z_966: [-84.7 -19.2 -15.1 -58.7 -25.6 -62.2 -27.0 -14.8 -23.4 -58.3 -88.0 -19.0
 -30.9 -37.7 -33.3 -38.7 -50.7 -46.0 -31.7 -24.5 -49.5 -30.7 -12.5 -50.9
 -94.7 -69.2 -21.2 -33.2 -90.9 -45.4 -56.9 -43.4 -93.3 -20.9 -30.5]
z_860: [-72.4 -14.5 -13.0 -51.5 -25.8 -51.8 -25.8 -16.5 -20.1 -54.7 -76.9 -16.6
 -26.3 -35.3 -28.1 -34.6 -45.3 -41.0 -27.3 -25.6 -41.1 -27.8 -12.7 -42.8
 -79.9 -62.2 -20.8 -30.8 -77.1 -31.3 -52.9 -44.4 -75.4 -20.5 -26.6]
z_218: [-76.9 -16.7 -14.9 -51.0 -25.3 -54.5 -24.0 -16.4 -20.9 -51.5 -82.1 -15.6
 -30.2 -35.1 -28.3 -32.8 -46.1 -44.1 -27.8 -19.4 -41.7 -27.3 -12.5 -46.6
 -84.3 -67.6 -16.7 -31.1 -82.8 -36.1 -52.4 -43.6 -82.7 -18.4 -31.4]
z_859: [-75.5 -18.9 -16.5 -50.6 -25.8 -54.1 -24.3 -12.3 -20.0 -52.6 -79.4 -18.7
 -26.4 -34.6 -29.4 -31.9 -41.7 -42.7 -31.0 -20.1 -41.4 -28.9 -10.8 -44.9
 -83.4 -62.5 -19.2 -29.1 -77.4 -35.5 -51.0 -38.4 -75.8 -20.3 -27.0]
z_626: [70.4 16.7 17.0 48.0 26.2 49.8 23.1 16.9 20.0 48.1 72.1 16.5 22.2 35.0
 28.2 34.1 43.7 44.0 24.9 24.6 42.7 25.6  8.8 43.2 77.2 58.3 19.5 27.5
 76.8 29.3 51.0 42.1 71.5 21.2 25.3]
z_734: [-76.8 -18.9 -16.5 -50.6 -25.8 -54.1 -24.3 -12.3 -20.0 -52.6 -79.4 -16.2
 -26.4 -34.6 -29.4 -31.9 -41.7 -42.7 -31.0 -20.1 -41.4 -28.9 -10.8 -44.9
 -83.4 -62.5 -19.2 -29.1 -77.4 -35.5 -51.0 -38.4 -75.8 -20.3 -29.0]
z_217: [77.0 23.9 18.6 50.9 28.7 57.4 25.6 16.1 26.2 57.7 86.2 18.3 28.5 42.0
 30.3 38.5 46.5 46.9 29.3 25.2 46.9 29.1 17.6 46.1 89.1 65.4 22.0 35.0
 81.1 39.2 54.6 42.8 85.2 22.9 33.0]
z_674: [-69.2 -13.5 -16.0 -51.4 -24.7 -53.5 -22.9 -11.6 -21.6 -50.9 -74.3 -15.0
 -24.6 -35.0 -26.6 -33.5 -46.3 -44.1 -26.7 -17.4 -42.5 -24.1  -8.0 -43.6
 -78.8 -61.0 -18.8 -28.0 -78.1 -27.9 -50.6 -38.6 -72.8 -17.6 -24.9]
z_716: [-77.8 -17.0 -17.4 -47.5 -25.4 -56.1 -25.1 -15.1 -18.6 -53.2 -81.0 -16.5
 -26.5 -40.7 -31.9 -33.7 -46.9 -46.4 -28.9 -24.2 -41.9 -28.8 -14.1 -42.2
 -85.4 -64.2 -22.7 -34.1 -79.5 -35.0 -54.0 -39.9 -83.1 -19.7 -30.3]
has: [-46.9 -46.4 -28.9]
yes
has: [25.3 21.2]
no
has: [46.9 29.2]
no

z_859: [ -6.4 -32.0 -32.0  38.6  -4.2  11.2 -22.4]
z_667: [-94.3   8.7 -78.1 -20.5  28.4 -31.3  34.6]
z_217: [14.0 -2.5  7.9 15.7 17.2  0.4  3.6]
z_674: [-94.3   8.7 -78.1 -20.5  28.4 -31.3 -22.8]
z_738: [-94.3   8.7 -78.1   2.3 -78.7 -22.7  29.6]
has: [14.0 -2.5  7.9]
yes
has: [-78.1   8.7]
no
has: [-94.3   8.7 -78.1   2.3 -78.7]
yes

z_859: [  4.7  14.0  56.2 -23.4  -9.4 -18.7  23.4]
z_734: [ 18.7   9.4  23.4  -9.4 -37.4 -18.7  23.4]
z_626: [ 18.7   9.4  28.1 -14.0  -9.4 -28.1  18.7]
z_966: [ 18.7   9.4  42.1 -32.8  -4.7  -4.7  14.0]
z_738: [ 42.1  28.1  23.4 -14.0 -18.7 -18.7   9.4]
z_860: [ 18.7  32.8   9.4 -93.6 -14.0  -4.7   0.0]
z_716: [ 14.0  28.1  18.7 -28.1   0.0  -9.4  14.0]
z_875: [  4.7  14.0  56.2 -28.1  -9.4 -28.1   9.4]
z_667: [  9.4   9.4  70.2 -18.7  -4.7 -18.7  14.0]
z_217: [ 37.4   4.7   0.0 -32.8  -9.4  -9.4   4.7]
z_674: [ 9.4 14.0 28.1 -9.4 -4.7 -4.7 14.0]
has: [28.1 18.6]
no
has: [0.0 4.7]
no
has: [14.0 -9.4  0.0]
no

